128 stands for zero in the data rows.
Here are some points, one per row:
[154 152 166 157 108 127 146 163  90 124 170 125  96 154 156 138  91  99 120 134 100 162 202 135 113  91 122  79 142 181 242 158  75 106 125 125 122  99 172 112  97 133 140 190 140 172 122  56 128 247 142 169 170 120 134  42  74 156  93  36 140 147 102 155]
[ 99 108 176 186  87  79   0 142 185  93 114 139 139 132 133  97 136  70   0 115 136 141 173  99 177 136 112 135 133 126  88 188 178 136 187 138 133 131 103 182 130 190 130 170 116 120 141 124   0 120 133 127 190 136 142 193  71 116 130 139   0 166 107 137]
[139 136 138 135 154 142 131 134 133 149 157 129 128 147 141 138 139 149 137 200 128 119 155 136 143 130 139 134 138 146 127 141 129 134 131 129 138 137 153 143 141 121 139 146 255  50 128 117 137 102 131 134 130 127 121 111 144   0 146 120 129 149 163 128]
[153 132  94 144 123 135 100 166  65 134  98 109 131 251 140  49 131  71  97 112 137 107 114 142  62 186 130 198 154 181  74 142  86 128 131 151 159 101 143 154 129  51 109  36  99 143 132 138 143 149 161  62  80  69 123  73 130 136 226  93 103 198 151 109]
[198 167 133  86  78 164 170 123 151 114 172 110 141 144 130 124 131 132 141 152 148 171 125 145  73 139 130  92 167  94 112 110  97 167 108 129  86 173 141 106 106 152  67 183 177 248 150  95  76   0  82 113 203  84 135 155 135 170 169 141 162 179 108 103]
[166   0 141 137 147 156 144 145 140 255  65 142 144 129 136 169 136 140 135  90 140 141 114 169 129 138   0 130 137 118 162 140 138 134 144 141 131 130 255 148 131 155 125 117  94 115 147 125 141 114 135 127 145 134 150 159 148 112 140 150 148 129  57 138]
[ 97 133 126 117  38 110 170 177  51  59 153 153 178  82 197 190 150  65  39 115 148 126   6 122  84 119 149 102  63 111 151 137 102 165 109  96  79 146 139 158 134 165 159  17 145 124 136 120 132 119 142 143 105 129 144 137 117 110 188 131 140  48  85 156]
[ 63  95 151 144  88   0 225 135 158  99 114 135 130 130 137  83 147   9 232 108 134 118 170  76 161 133  94 129 139 140   0 149 153 138 147 136 136 149  99 151 147 146 138 170 120 117 126 127 217 123 135 146 149 139 122 140   0 117 133 135 228 156  97 128]
[108 132 115 143 116 139 164 126  92 115 132 118 102 133  95 139 129 118 114 169 119 140 131 195 174  86 165  90 180 111 139 142 148 112 135 148  97 114 153 160 177 125  78 140 182   0 199 111 133  74 171 152 127 162 127  95 156 255 141 187 128 160 165  97]
[128 161 113 152 120  98 102 130  68 176  87 160 110  92  93 156  47 146 140 131 135 152 116 154 151 138 110 105 118 163  85  87 160 123 141  90  21 119 120 119 139 124 165 187 143 162  31 255 125 188 155 146 141  99 154 137 178 147 188 124 143 190 204 167]
[164 107  90 130 103  96 112  92 141 120 110  93  96 130 136  99 107 121 148 109 126 194  42  91 145  70 114 122 150 161 120  55 171  79  66  32 170  92 116  48  92  74 142 106  93  99 126 124 123  88  76 133 119 138 109  24  73  97 178 192  30 119 107 168]
[143 162 137 132 134 137 139 135 134 147 170 139 132 127 138 148 126 130 132 255 140 135 138 150 126 136 163 131 134 136 138 132 134 141 129 140 118 139 149 136 125 141 134 137   0  82 133 116 136 106 135 130 141 130 135 147 128  32 135 138 151 136 167 131]
[148 119  98  91 143  90  99  55  28 163  67 149 140 137 147 126  79  86 110 110 137 185  99  49  99  66 115 127 113 134  80 142  23 165  85 178 183  96  82 101 156 111 156 156 108 118 206 126 117 111 141 191 105  70 122 140 172 105  42 125 101 103 156 109]
[137 255 135 134 160 145 138 137 142 181   0 135 133 126 135 151 142 153 142  62 141 123 145 156 146 138 255 143 138 143 140 133 138 138 135 136 134 150 170 132 138 130 139 148  96 106 117 120 136 112 134 141 135 145 130 135 145  94 126 141 139 138   0 126]
[125 170 110 110 120  62 136 167 127 113  97 101 143  98  97  63 109  72 155 139 137 139 113 175  79 188  84 188 182  57 207  67  90 199 176 144 166 161 111 136 129  52 143 132 148 148 139 132  77 155 145 156  93 210 207 131 125 124 105 183 104  33 160 148]
[182 124 175 124  82 160  77  71 140 172  83  80  54  98  79 143  88 101 152 121  80  72  99 111 102 152 144  50  90  97 116  76 114  85 125 105 116  92  66 110 147 186  36  83 131 124 112  37 173 148 161  71 116 185 180 175 102 110 121  65 123 121 158 107]
[ 55 106 166  91 129 136  54 162 151 117 154 161 108 162 154 169 159 203  95 137 144  44 166 108  69  99 105 106 141 172  51  58  57 195  76 145 168 206 140 103 209  96 127 144 127 132  81 139 138 152 121 154 149 188 114  47 131 166 171 169 112  73 109 114]
[157 188  91 139 138 123 163 121 122 175 255 142 107 157 134 145 107 142  82   0 171  91 174 136 137 112 140 148 152 142 124 111 214 111 156 159 183 131 121 101  81 146  86 118  63 106 114 122 139 103 168 208 135 154 160 165 180  79 152 149 167 100 161 115]
[ 96 146 138 154 131 134 114 150 174  65 102 159 165 201  58 152  82 135 100 133  97 160 146 146  85  80 150 116 103  51 121  97 139  74 107 150 139  40 172 129  81 148  70 102 141 142 168 255 171 140  81  69 185  99 135 143 113 120  80 118 177  42 144 152]
[186 174 160 141 162 125 111 131 169 172 158 139 173 146 168 131 124 142 161 162 135 147 129  75  92 178 124 177  74 150 143 137 124 149 141 108 171 135 130 113  86 142 188 125 181   0  74 116 148  90  92 114 145  91 145 174 123 255 130  64 135 111 151 183]
[ 93 152  77  79 171  63 112 170 149 108 155 158  56  79  59 114 107 140 115 119  81  41  83 111  82 121  79  80 118  34 131 180 135 114 140 102 102  69 131 143 111 123 121 130 114 106  45  33 112 122  72  92 122  77  62  86 184 119  77 134 146 177  86 120]
[122 143 174 130 145 163 117 149 164 120 188 133 163 101 122 139 176 152 197   0 104 172 100 152 139 156 192 115 126 118 159 153  62 155 125 123  96 144 177 162 195 135 172 150  44  96 162 121 130 113 105  72 139 126 109 113  99  73 103 135 111 159 255 149]
[122 121  85   0 153 132 113 150 111 110 140 153 116 180 144 134 226 144 107 143 117 169 131  83 160 169 137 131 208 109 102 131 162 113  86 154 116 129 137  46 156 160 173 119 142 149 163 138  87 186 162 103  51 166 185 148 105 147 140 111 141 126 118 213]
[117 117 117  85 147 133 178 112 138 184 120  45 143 119 176 139 132 100  94 125  76  75 150 107 142 157 124 135  53  77 139 190 154 123  51  62 124 142 105 154  95  88  85 201 114 131 138 255  99 134  88 123 113 192  86  82 157 137 118  39 117 138 148  60]
[182 130   7 166 130 118 160  87 183 119  96 145 153 129 158 113 130 166 128 151 177  84 126 118 241 101 151 106  92  89 130 159 120 126 118 161 131 177 154 131 153  94 101  67 150 177 121  57 118 243  72 118 196 124 154 134 130 159 130 131 140 135 191 134]
[ 79 100 165  85 144 148 148  67  66  95 116  36 118 111 123 116 108 155 101 112 108 109 198 154 172  41 126 172 131 129  89  87 118 121 164  81  47 138 170 133  53  87 144 143 117 116  57  38 105 139  90  72  75  56 103 181 118 130 120  97 129  61 141  69]
[  5  96 144 150   0 227 157 126 136  75  83 131 132 145 139   0 119 225 162 118 135 145 141   0 143 137  88 140 138 142 225 144 155 131 142 130 135 125  60 143 128 141 137 144 105 117 137 128 169 120 140 133 141 130 143 146 233 111 149 132 160 154 113 143]
[ 67  73  39 149 123 144  91 132 125 130 142 182 193  69  86  97 141 144 125 120 153 144 134 159 102 207 124 130  91 179 124  69 108  63  73 204  63 171  78  55 102  89  98  93 130 100 122 112  59  75 155 161  96 132 100  96  58 117  51  93 142 105  86  90]
[104 105 125 120 145 150 131 208 110 160 129 153  96 138 137 152 116 122 113 163 142 115  98 143 196  96 177 209 116 173 151 143 118 112 129 121 177  88 123 148 109 142 181 114 167 253  57 105 183   0 147 107 143 202 146 152 118 181  50 149 124 158 183  98]
[171 138 129 135  59 180 169 105 121 117 193 107  86 111  51 127 200 111 190 150 131  81 150 166 169  86 118 118  93 112 146 108 114 167 197 122 168 121 130  73 189 146 151  69 140 141 121 255 102 157 137 121 129  77  68 152 120 140  46  99  61 134  63 113]
[121 145 201 159 182 122 177 107 142 184 165 161 207 151  65 109 166 153 116 161  70 214  59 141 120 125 139 162 103 159  84 135 148 120 197 108 115 151  92 118 101 178 112 115 156 192 162  65 146 250 108 143 123 181  92 100 188 157 109 165 112 127 125  84]
[230  53 143 138 227 158 146 141 131   0  74 130 132 150 151 219 129 158 144  98 136 136 145 218 139 136  56 149 132 149 151 148 135 139 133 128 140 132   0 148 131 130 144 148  98 109 126 127 154 130 134 130 139 132 134 132 160 111 149 125 147 154  92 133]
[122 158 148 199 193  87 106  49 139 127 124 119 142 114 127 140 148 157 162 157  83 107 193 119 144 148 115  71 106 122 148 155 187 111 166 128 126 122 152 145 190 108 154 111 141 251 190 104 145   6 158 165  50  94 103  77 151 168 178  81 109  72 153 207]
[ 97 120 123 140 106 188  94 137 147 143 159  98 121  73 151 191 107 104 184 152 192 114 132 155  81 171 171 167 117 112 121 107 209 125  42 118 178  72 135 165 132 110 139 188 168 180 174  65 137 243 157 139 112  71  71 201 135 166 139 188 123 143 133 116]
[149 107 151 130 197 112  94  78 159 116 173 112  72  36 189  89 114 164 124 147 139 109  87  94 102 116 173  95 207 164 177 170  84  84 161 161 110 156 136 173  61 160  96  81 155 152 119 255 152 163 112 116  89 109 135 153  81 152 126 201 166 139 104  77]
There is one direction along which these points spread out most. Where along it does each point below lie, from 0 to 99? 50 is the average, and the first point above lies past it. One standard deviation of the points above along it is 16.
[ 97 120 123 140 106 188  94 137 147 143 159  98 121  73 151 191 107 104 184 152 192 114 132 155  81 171 171 167 117 112 121 107 209 125  42 118 178  72 135 165 132 110 139 188 168 180 174  65 137 243 157 139 112  71  71 201 135 166 139 188 123 143 133 116] >> 64
[154 152 166 157 108 127 146 163  90 124 170 125  96 154 156 138  91  99 120 134 100 162 202 135 113  91 122  79 142 181 242 158  75 106 125 125 122  99 172 112  97 133 140 190 140 172 122  56 128 247 142 169 170 120 134  42  74 156  93  36 140 147 102 155] >> 65
[171 138 129 135  59 180 169 105 121 117 193 107  86 111  51 127 200 111 190 150 131  81 150 166 169  86 118 118  93 112 146 108 114 167 197 122 168 121 130  73 189 146 151  69 140 141 121 255 102 157 137 121 129  77  68 152 120 140  46  99  61 134  63 113] >> 61
[230  53 143 138 227 158 146 141 131   0  74 130 132 150 151 219 129 158 144  98 136 136 145 218 139 136  56 149 132 149 151 148 135 139 133 128 140 132   0 148 131 130 144 148  98 109 126 127 154 130 134 130 139 132 134 132 160 111 149 125 147 154  92 133] >> 55
[ 99 108 176 186  87  79   0 142 185  93 114 139 139 132 133  97 136  70   0 115 136 141 173  99 177 136 112 135 133 126  88 188 178 136 187 138 133 131 103 182 130 190 130 170 116 120 141 124   0 120 133 127 190 136 142 193  71 116 130 139   0 166 107 137] >> 39
[125 170 110 110 120  62 136 167 127 113  97 101 143  98  97  63 109  72 155 139 137 139 113 175  79 188  84 188 182  57 207  67  90 199 176 144 166 161 111 136 129  52 143 132 148 148 139 132  77 155 145 156  93 210 207 131 125 124 105 183 104  33 160 148] >> 22
[ 67  73  39 149 123 144  91 132 125 130 142 182 193  69  86  97 141 144 125 120 153 144 134 159 102 207 124 130  91 179 124  69 108  63  73 204  63 171  78  55 102  89  98  93 130 100 122 112  59  75 155 161  96 132 100  96  58 117  51  93 142 105  86  90] >> 22
[198 167 133  86  78 164 170 123 151 114 172 110 141 144 130 124 131 132 141 152 148 171 125 145  73 139 130  92 167  94 112 110  97 167 108 129  86 173 141 106 106 152  67 183 177 248 150  95  76   0  82 113 203  84 135 155 135 170 169 141 162 179 108 103] >> 62
[108 132 115 143 116 139 164 126  92 115 132 118 102 133  95 139 129 118 114 169 119 140 131 195 174  86 165  90 180 111 139 142 148 112 135 148  97 114 153 160 177 125  78 140 182   0 199 111 133  74 171 152 127 162 127  95 156 255 141 187 128 160 165  97] >> 58
[137 255 135 134 160 145 138 137 142 181   0 135 133 126 135 151 142 153 142  62 141 123 145 156 146 138 255 143 138 143 140 133 138 138 135 136 134 150 170 132 138 130 139 148  96 106 117 120 136 112 134 141 135 145 130 135 145  94 126 141 139 138   0 126] >> 56
[ 63  95 151 144  88   0 225 135 158  99 114 135 130 130 137  83 147   9 232 108 134 118 170  76 161 133  94 129 139 140   0 149 153 138 147 136 136 149  99 151 147 146 138 170 120 117 126 127 217 123 135 146 149 139 122 140   0 117 133 135 228 156  97 128] >> 39
[164 107  90 130 103  96 112  92 141 120 110  93  96 130 136  99 107 121 148 109 126 194  42  91 145  70 114 122 150 161 120  55 171  79  66  32 170  92 116  48  92  74 142 106  93  99 126 124 123  88  76 133 119 138 109  24  73  97 178 192  30 119 107 168] >> 23
[157 188  91 139 138 123 163 121 122 175 255 142 107 157 134 145 107 142  82   0 171  91 174 136 137 112 140 148 152 142 124 111 214 111 156 159 183 131 121 101  81 146  86 118  63 106 114 122 139 103 168 208 135 154 160 165 180  79 152 149 167 100 161 115] >> 53
